In the rows, 128 means zero.
The rows below fall into families. The same turns and mirrors carry the whole set onto itself and the rows of a family onto each other. For each named row, which other rows are in its family? Write them in the order they are listed.
These 15 rows form 5 families of 3 rows each.
z674: [106 110 155 140 139 164 129 115 128  97]
z112: [133 139 116 133 140 140 105 150 142 133]
z603: [135 128 131 134 140  89 130 132 145  96]
z284: [132 138 110 142 143 152 109 140 137 127]
z730: [102 104 158 139 152 154 132 130 118  94]
z403: [128 138 146 128 137  98 142 126 155  85]
z355: [132 135 134 123 136  94 133 123 152  83]
z953: [106  98 152 128 150 156 132 122 132  90]
z384: [130 139 115 141 135 139 100 150 129 130]
z704: [122 121 138 137 143  90 126 125 156  89]
z772: [137 134 108 132 138 135 116 144 126 134]
z944: [134 130 147 130 134  92 139 128 148  87]
z67: [102 106 159 142 145 148 131 117 129  85]
z181: [135 132 115 138 132 149 109 140 117 129]
z304: [ 97 108 155 127 149 158 133 131 121  97]

The rest of the family of z603: z67, z181
The rest of the family of z355: z284, z953
The rest of the family of z704: z674, z772

